In the rows, 128 means zero.
These are runs of 6 systems, one row a step. Runs of the same system follow the same rule from any start.
trace 1, sukuv, 9 rows:
[[130 136 158  95 110 102  93 158 192  98 140  96 100 114 153  97 109 165
   82 106]
 [ 92 191 162  99  83 142 100 112 162 101 133 126 122 138 140 163 157 159
   82 134]
 [ 90 149 165  77  99 180 115 174 115 138 123 100 105 154 167 169 104 126
  121 113]
 [132 141 152  70  85 161 117 128 104 152 180 149  84 145 121 163 144  87
  138 157]
 [117 128  84  92 109 153 139 175 102 151 136 151 140 138 143 159 152 126
  195 176]
 [169  87 127 102 105  93 127 174 133 161 154 126 108 122 122  89 132 128
  188 175]
 [134 127 124 139  91  71 137 123 147 136 120 137 161 128 111 107 192 179
  173 171]
 [117  98 172 132 112  84 147 153 146 148  93  77 152 133 142  92 143 181
  161  95]
 [116 118 184 115  96  96 139  72 141 137 146 106 127 142 116 115 188 142
  115  70]]
trace 2, mani (9 x 20):
[[129 106 128 134 163 122 147 165  85 164  91  62 136 144 146 128 124 127
  198 112]
 [124 153 150 165 115 154 148 102  74 131 122 188 133 120 109 175  77 106
   95 154]
 [173  86  95 135 149  79 134 145 119 128 179 146 136 117 143  71 106 130
  176 103]
 [106 141  68 160 169 150 138 152 115 109  57 119 149 113 133 174 111 137
  110 154]
 [155 140 132 148 123  97 103  87 157  85 181 174 118 111 119  93 100 127
   71 113]
 [117  90  83 109 171 116 120 161 152 124  94  55 117 132 150 109 147 136
  131  84]
 [111 176 153 123 131 183 109  92 133 110 122 132 102 129 113 177 119  95
   57 135]
 [144  82 128  94 112 113  96 123 138 143 190 115  97 165 138  69 145  99
  147  89]
 [ 89 138 116 107 139 211 132 168 122 151  76 106 134 147 139 166 135 107
  147 157]]
trace 3, niti, 9 rows:
[[137  59 117 116 136 152 104 120 137 145 137 113  75 149 105  94 111  63
   86 112]
 [143 130 146 168 136  79 128  44  98 124 143 115 127 144  96 117 162 118
  119  91]
 [ 86  79 142 142 110 179 171 111  88 171  93 153 155 154 115 148 138  98
  128 101]
 [140 160 153 135 166 136 147 120  71 128 170 126 144 130 165 137  92 117
  174  59]
 [ 95 159 127 150 100 143 153 132 135 115 122 190 206 127 152 132 137 178
  156 134]
 [122 125 141 107 135 163 115 201 156 117 137 131 129 124 178 100  53 138
  126 111]
 [134 178 140 146 106  64  91 130 161  84 128 110 135 123 146 111 123 195
  107 142]
 [105  88 143 107  84 130 124 174 159 145  68 105  96 125 113 141 121 144
   81 168]
 [162 148 135 110 156  79 109 131 102 126 126  48  63 114 121 158 129 121
  127 130]]
trace 4, gadon (9 x 20):
[[113 113  88 162  83  81 132 117 103  97 139 199 156 127 139 135 102 164
   93 122]
 [129 103 187 137 137 134 184 136 162 133 106 154 155  72 119 114  96 150
   95  91]
 [124 162 157 142 136  89 103 103 113  91 139  93 109 135 152 136  89 147
   78  63]
 [105 141 169 133 111 166 133 121 109 140  78 121  97 125 103 188 102 108
   64 156]
 [159 167 136  95 193 169 105 125 163 111 152  91  87 101 122 135 130  88
  114 127]
 [119 179  77 140 111 148  78  98 119  97 144 160 122 161 123 151 141 112
  108 188]
 [145 120 144 115 120 176 136 129 197 139 146 180 144 104  98  88 152 111
  134 179]
 [149 149 135 152 119  90  97  78 139 107 189 148 151 155 133  66 146 137
  150 105]
 [117  88 176 174  69 119 133 113 104 163 107 161 142 162 104  97 100 126
  121 154]]
trace 5, mani:
[[ 92 124 168 126  99 120 167 109  75 134 121 138 136 131 143 180 111 145
   98  56]
 [155 155 134  87 143 108 145 143  80 126 192 134 108 103 160 165 111 124
  168  86]
 [116 117  56 113  99 105 120 158  65 123 128 144 105 141 142 186 113 130
  128 153]
 [146 128  97  97 103 121 122 175 162 102 164 191 117  86 139 129  93 145
  108 168]
 [151 134  79 126 133  79  85 164 170 106 109  87 106 122 123 106 144 156
  129 192]
 [116 108 155 131 102 125 121 128 189 123  79 117 107 109  93 124 135 142
   49 159]
 [163 122 185 105 154 118 128 106 180 145 137  74  95 104  95  92 168 112
  131 118]
 [109  99 145 126 131 158 148  91 106 172  85  88 112 152  86 154 186  87
  126 127]
 [133 121 163 110 124 180 167  90 123 160 174 187 145 119 106 129 160  88
  156 114]]
trace 6, gedup, 9 rows:
[[104  53  94 144 113 141 150 111 163 127 112 182 155 125 110  94 139 123
   82 103]
 [124 101 176 151 150 132 154  88 157 130  92 109 124 100  95 116 126 118
   61  82]
 [111 164 169 143 116 101 139  51 122 112 130 117 139 131 113 153 180 147
   97  82]
 [117 192 188 139 135 136 166 111  76 137 119 124 153 117 139 187 123 146
  156 108]
 [146 210 131 127 165 131 105 135 104 104 170 112 142 138 173 133 110 140
  184 119]
 [109 141 101 123 101 147 111 184 117 120 151 165 166 158 183 110  90 154
  176 142]
 [141 104 134 118 124 143  96 195 175 126 133 127 118 128 151  70  68 131
  125 151]
 [115  89 122 121  67 110  82 134 184 121 123 130 108 157 114  80 143 142
   82 164]
 [129  94 174 122  81 121 137 120 135 158  92 125  84 116  75 148 132 114
   76 176]]
trace 7, niti, 9 rows:
[[143 158 139  85 123 135  74 138 140 101 183 113  69 136 153 128  90 109
   90 114]
 [137 145 167 153 122 101 141  91 182 126  92 118 143  97  82 116 178 157
  105 163]
 [105 105 119 120 135 182  98 148 107 152  88  78  87 174 124 144 110  76
  110 142]
 [169 176 173 127 122  86 130  76  92 131 180 131 106 114 105 151 151 121
  153 138]
 [115 100 108 159 146 179 167 137 126 162  72 151 169 125 101 130 147 109
  159 175]
 [153 149 103 122 150 142  91 134  84 114 194 144 104 149 159 122  73  87
  147 113]
 [141 133 139 171 109  96 154  96 159 113 133 198 178  95 103 100 139 163
  119 153]
 [107  83 103 147 149 168 109 164 128 126  90 115 120 149 148 106  60 103
   88 109]
 [139 172 160 140 103  62 114  83 103  94 165 133 110 123 132 148 113 157
   88  95]]
trace 8, gedup, 9 rows:
[[121 123 138 148  94  90 111 127 186  94 102 141 126 106 118 108 113 174
   49 142]
 [112 157 164 128  88 113 117 110 134 108 101 127  97 113 107 178 117 146
   44 150]
 [134 199 152  98 121 139 122 103 120 110 148 136  97 102 111 202 147 121
   96 159]
 [120 196 106 106 143 192 120 121 100 121 146 149 126 136 133 190 140  96
  146 166]
 [130 143 101 101 157 207 119 142 115 132 176 166 130 143 148 127 110  73
  161 131]
 [120  98 110 123 141 197 119 134 172 138 152 164 158 151 137  67 133  94
  153 122]
 [113  70 162 151 115 161 122 113 160 153 119 137 143 161 115  55 119 102
  113 107]
 [136 101 202 157 101 101 135  77 155 149 126 124 132 135  90  75 149 131
  109 112]
 [137 151 192 182 108  81 141  74 100 143 101 113 139 136  91 130 144 147
  129 145]]
trace 9, gadon (9 x 20):
[[128  81 134 169  98  83 133  69 104 127 135 160 123 140  98 111 121 120
   74  96]
 [132  84 159 170 166 156 153 108 115 144 104 130 128 120 108 104  74  90
   90  84]
 [134 108 110 122 143 129 107 112  92 110 158 130  79 135 137 142  72  85
   69  76]
 [122 141 117 134 151 188 152 113  95 123 130 182 124 104 115 183  88  83
   89 130]
 [147 163 119 108 161 170 113 148 160  90 180 171 122  97 153 123  74 113
  103 123]
 [128 186 141 132  89 129 117  97 128  93 174 206 138 116 129 156 114 142
   94 150]
 [148 169 208 148 125 149 133 123 173 124 140 161 146  99 114  96  94 139
  117 158]
 [161 167 186 144 102  78  86  90 132 110 166 117  93 136 113 102 108 135
  101 140]
 [151 134 176 176 124 124 122  87 109 151  99 123 106 129  70 127 112  99
  106 188]]
trace 10, Raz, 9 rows:
[[148 121 132 140 128  90 124  91  87 118 127 119  70 111  94 169 102 100
   57 125]
 [127 165 132  85 106 147 158 143 156 117 142 182 136  75 119 182 155 150
  123 168]
 [119 124  63  96 161 161  90 146 148 118 105  74  86 143 129 147 156  96
  107 145]
 [ 97 142 133 121  66 134  85  90 164 101 161 165 138 171 136 106 156 142
   82 122]
 [109 126 157 106 132 159 132 169 174 151 104  82 157 143 152  91 164 152
  186 127]
 [123 110 164 162 128 117 104  77  86 147 125  80 110 185 120 102 120  98
  118  84]
 [118 131 195 136  93 140 186 125 100 159 133 183 173 113 128 143 119 147
  163 118]
 [151 109 100 130 191 157 147 151  74 156 114 102 108 121 122 151 101  75
  169 132]
 [126 131  78 158 108 116 124  93  84  99 163 210 139 134 125 149 100 116
   94 131]]
trace 11, Raz, 9 rows:
[[175 173 168  84 130 119 126 126 106 137 190 125  83 103 119 157 131 107
  160 148]
 [ 94 137  70 128 110 115 136 127  84 122  83 120 130 142 125 203 166 144
  121 151]
 [132  92 119  80  74 148  96 162 148 140 166 160  81 144 124 115 114  99
  106 170]
 [126 159  86 132 135 120 105 100 147 118 139 117 158 155 125 107 212 138
  184 157]
 [ 96  41 122 139  86 113 124 143 141 152  84 111 128 165 122  86 129 136
  100 112]
 [168 128 190 120 133 119 141  94 144 152 185 139 133 117 109  79 156 112
  175 112]
 [107  95 112 153 157 114 187 112  88 147  72 105 157 116 118 161 158 136
  142  84]
 [148  84 146  98 121 141 149 134 106 140 179 174  89 103 121 134  78  85
   96  95]
 [135 176  72 113 172 132 150 122 114 102 159 154 160  97 147 167 166 139
  173 115]]
trace 12, sukuv, 9 rows:
[[134 104  79 108  98 100 108 175 107 133 169 143 137 161 166 101 126 143
  194 136]
 [168 138 158 106 115  87 150 147 167 131 170 154 144  83 124  96 151 167
  178 149]
 [123 158 129 129 123  75 106 134 146 119 109  63 145 149 147 112 182 184
  171 129]
 [118 116 187 106  78  65 144 133 120 130 138 111 117 120 147 133 123 178
  113  69]
 [108 152 165  81 132 145 157  99 145 135 127  92 123 111 121 172 204 133
  125  84]
 [ 96  90  87  72 112 131 116 146 106 130 141  98  92 158 160 156 147 116
  115  71]
 [135 100 111  58 107 145 149 143 165 126 178 180 104  88 121 146 156 114
  107 124]
 [118 128  65  85 131 153  96 172 185 116 121 110 125 135 143 117 175 135
  143 170]
 [127 106 136 104  56  97  93 177 168 123 150 150 112 139 147  88 103 164
  114 160]]

Which system made each of these runs?
trace 13:
[[113 170 185 138 147 141 180 116 101 141  80 103 143  95 118 193 137 145
  130 115]
 [153 120 150 132 105  69 149  78  71 136 182 155 113 122 111 142 134 121
  136  93]]

mani
trace 14, 2 rows:
[[117 124 182  97  79 139 112 130  80 154 143 110  70 157 128 167  96  98
  100 122]
 [156 160 170 157 163  98 175 109 106 145 100 102 148  88 100 149 151 146
  174 144]]

niti
trace 15:
[[111  92  61 113 119 168 121 114 137 143 135 156 139 160 112 120 193  91
  150 153]
 [102 157 114 125 117 187 125 122 181 118 136 178 182 139 135 103 171 137
  148 158]]

mani
trace 16, 2 rows:
[[126 162 141 125  96 114 149  69 115 132 160 173 154 127 103 154 200 137
  155 143]
 [131 128 167 167 135 146 113 157 158 144 107 112 162 152 142  53  94 140
  170 152]]

gadon
trace 17, 2 rows:
[[115 104 110 129 103 120 123 130  36 156 140 122 112 182 145 156 112 101
  162 112]
 [177 109 120 104 171 112 161 166 151 142 158 133 135  75 126  97 137 131
  195 133]]

gedup
trace 18:
[[115 110 146 177 135 139 173  85 137 122  92 178 166  98  93 131 120 129
   76 115]
 [133 170 164 167 162 123 133  61 127  96 130 130 133 109 114 136 113 124
   72  81]]

gedup
trace 19 (2 x 20):
[[151 159  96 111 134 123 152 139  82 118 183 190 141  99 145 170 117 127
  173 139]
 [127 102  25 123 141 104 112 177 102 107 116 125 114 129 150 148 107 134
  129 148]]

Raz
trace 20, 2 rows:
[[138 130 163 153 190 122 136 142 158 114  95  73 139 101 141  93  89 145
  116  77]
 [102 127 111 119  89  94  96 112  98 108 112 102  81 152 127 178 126 131
   54 118]]

gadon
trace 21:
[[150 123  37 137 161  92  81 135 136  83 156 124 114 134 148  98 114 128
  119 124]
 [129 126 119 134  92  59 112 145 174  91 137 141 146 115 149  90 126 201
  108 121]]

Raz
trace 22 (2 x 20):
[[ 95 148 158 109  65 186 100 146 122 142 141 166 124 171 140 140 106 115
  120 171]
 [180 158 196 153 164 107 131 140 144 135 135 103 124  95 117  87  87 134
  159 149]]

niti
trace 23 (2 x 20):
[[176 123 133 101 148 122 148 139 140 142 195 158 137 100 130  90 144 118
  200 129]
 [122 101  62 161 136 129 103 136 157 117 123 146 175 160 139  59 144 137
  161 146]]

niti
trace 24 (2 x 20):
[[114 183 105 158 115 134  93 121 175  94 108 148 170 142 132 109 149 165
  125 188]
 [128 112 171 109  79 112 119 113 204 135 138 133 129 126 104  79 182 149
  112 148]]

gadon
trace 25 (2 x 20):
[[120 143  84 113 119 137 142 136 115 139 146 158 172 143 140 136 185 139
  209 157]
 [ 96 161 114 153  76 118 134 126 132 110 116 188 188 136 139 139 145 183
  135 163]]

mani
trace 26 (2 x 20):
[[109 147  95 142 156 161  96 120 147  89  92 117 107 126 127 153 100 113
   45 133]
 [107 135 136  78  93 155 136 102 141 110 174 181 112 113 131 169 145 119
   70  94]]

gedup
trace 27 (2 x 20):
[[122 146 193 169 110 148 146 112  94 132 140 180 153 132 135 125  57 127
  113 109]
 [140 183 153 154 191 184 132  90  97 139 128 108 141 139 119 141 130  81
  167 127]]

sukuv
trace 28:
[[ 95  94  82  89 107 145 166 147 100 154 110 138 140 133 130 178 186 127
  158 126]
 [147  99 117 102 201 155 144 155 124 150 114  65  97 112 131 128 124  87
  151  91]]

gedup
trace 29, 2 rows:
[[109 189 162 137  75 111  82  80 108 111 145 119 115 175 128 152 148 140
  104 141]
 [139 132 198 129 130 182 132 131 155 170 102 107 115 130  90 112 133  94
  140 184]]

gadon
trace 30, 2 rows:
[[ 99  95 146 139 124 164 144 136 173 114 113 165 160 118 142  96  87 139
   72  80]
 [108 144 192 129 114 136 115  95 188 108 121 111 130 126 125 103 136 149
   62  89]]

gedup
trace 31:
[[126 118 166  91 103 161 135 192 169 139 155 160 145 118 164  92  91 148
  154 128]
 [144 164 106 163 186 108  97 102  93 119 126  59 126 161 138 113 138 116
  169 110]]

Raz
trace 32 (2 x 20):
[[112 135 205 138  94 122 138  95  73 147 149 128 125 160 141 137  95 126
  122  70]
 [128 153 160 117 135 154 173 158  66 160 128 138 144 117 145 176 108 125
  194 132]]

Raz
trace 33:
[[ 83  74 122 143  70 126 146 123 108 163  74 132 148 168 108 134 169 137
  129 147]
 [115  50 167 123 112 159 166 132 145 178 113 137 144 135 112  84 141 107
  144 101]]

sukuv
